In the rows, zero is written as 128.
One turn moves every row onto another: examples first, then more rows asked
tul: [116 102 145 113 135 143 131  87 115 145 135 123 151 159 101 103 122 126
 140 172 141 136]
popum: [126 112 132 108 140 115 116  86 139 127 113 123 137 154 130 114 135 131
 100 132 156 140]
guze: [145 130 140 117 133 142 125 134 133 157 159 143 153 161 114 124 135 112
 102 126 148 127]
pekib: [116 121 134 121 119 139 131  96 130 158 118 140 142 152  98 129 144 126
 146 142 128 124]
nupug: [123 137 137 140 126 113 114 111 122 148 137 106 126 161 104 124 149 120
 158 148 149 143]
fes: [ 95 101 139 138 118 138 120  76 123 155 148 121 153 155 111 135 129 148
 142 147 136 130]
dis: [118 106 133 116 139 113 110  82 135 125 122 115 140 155 135 118 130 138
  97 134 156 143]
Vam: [120 101 128 108 135 113 117  79 144 128 121 125 141 152 127 118 131 137
 104 124 157 141]
Dilil: [129  96 140 122 107 138 130 143 130 144 157 116 153 148 140 133 154 105
 124 122 136 142]
faz: [119 112 129 117 133 113 111  84 141 130 115 122 137 152 134 127 138 138
 101 123 153 138]
vavaz: [126 122 136 124 127 115 126 105 129 148 141 115 131 161  93 113 141 118
 168 145 157 146]
zim: [132 131 140 135 129 135 112 133 126 154 166 129 152 161 124 138 134 119
  89 129 140 127]
tugek: [110 129 145 141 129 139 112  98 107 149 124 112 141 159 118 126 139 131
 125 169 125 128]
seme: [122 113 133 114 141 122 113  79 140 131 118 122 141 156 138 118 135 143
 108 127 163 140]
ped: [123  93 147 130 114 143 122 135 121 142 168 103 159 152 151 130 147 116
 122 133 143 146]
suno: [116 110 139 132 128 114 120  95 123 143 159 103 136 164  99 113 131 128
 164 152 162 152]
kiz: [137  99 149 117 120 148 129 143 121 142 156 111 156 153 146 117 150 105
 125 139 147 145]
rubu: [125 107 139 128 126 127 116 126 126 146 183 125 156 160 115 130 118 117
  84 132 140 134]
Tivod: [128  81 143 113 113 141 134 136 128 140 168 114 159 150 137 120 142 106
 126 130 145 149]
kub: [115 122 134 140 120 100 113 112 120 139 145  98 124 160  97 124 138 113
 143 154 140 148]
fegam: [127 103 139 123 128 138 123 114 136 154 188 136 164 160 115 129 119 129
 105 120 155 134]
selo: [103  96 132 124 112 119 126  97 120 141 134 122 140 151  91 126 125 116
 119 157 113 133]
Vuded: [141 119 146 116 141 150 125 120 129 156 174 138 163 165 120 116 124 125
 110 133 163 132]
Pem: [107 108 132 141 115 102 115  99 126 142 159 101 132 159  96 129 134 126
 153 142 147 150]
Memup: [129  96 145 121 114 150 131 133 130 150 163 118 161 152 147 128 153 117
 137 122 151 143]

Tivod -> Memup
vavaz -> nupug
popum -> faz
Where do these go?
fes -> tul
Vuded -> guze

One turn moves every row onto another: examples first, then more rows asked
dos: [155 136 116 116 144 152 121 124  80 137 135 121 124 125]
Mazo: [155 148 152 114 159 135 122 128 108 124 121 140  99 173]
vifed: [155 145 150 125 106 121 114 120  96 146 140 118  97 124]
paz: [137 127 123 115 114 129 133 105  87 128 117 125  78 160]
bazab: [126 137 136  89 142 146 140 120  87 138 105 123 105 129]
visod: [148 145 145 115 149 128 113 132 108 133 126 145  99 172]
zudap: [157 139 160 112 111 145 108 103 102 137 138 129 101 128]
bebu: [152 149 150 116 156 126 119 136 107 130 124 140  94 172]
beg: [148 146 109 117 134 124 125 118 126 129 142 117  95 158]
vul: [156 152 117 119 146 124 137 122 125 121 140 108  90 157]
Kude: [155 141 115 119 144 137 123 138  79 141 138 116 116 122]
Nuv: [149 136 135 118 134 131 153 109  86 114 112 111  71 159]
dubun: [169 154 164 127 127 122 135 125  95 131 135 102  89 123]
vibom: [159 147 160 117 112 123 112 126 101 142 141 119  87 123]
togat: [123 138 134  91 138 137 136 127  87 144 108 123 102 128]
vovo: [150 144 148 113 153 137 115 124 108 128 123 146 102 174]
zutak: [142 134 127 120 122 117 142 119  86 126 118 114  68 158]
sal: [127 143 137  92 144 132 142 133  86 140 106 118  97 126]
tak: [172 148 168 120 132 149 138  99  97 120 128 109 103 128]
lin: [151 143 112 113 137 140 127 104 126 121 139 121 103 160]
sonev: [131 142 141  90 149 142 146 126  87 135 104 117 100 127]
pim: [171 153 171 117 131 131 130 124 102 127 135 108  84 124]
dapor: [144 128 131 114 126 143 143  94  87 116 113 121  81 162]
zotim: [158 137 155 119 110 148 116  93  97 135 135 124 112 129]
mivis: [170 146 172 111 129 153 126 100 102 123 131 118  97 128]
Moru: [159 149 120 115 149 139 139 107 126 113 136 111  97 160]
zunu: [163 145 123 119 156 141 134 138  79 132 134 108 113 122]
lak: [163 141 124 116 156 155 133 124  80 128 132 114 121 125]

vibom -> pim
togat -> sal
Where do these go?
zutak -> Nuv
zotim -> vifed
beg -> vul
lak -> dos
Mazo -> vovo

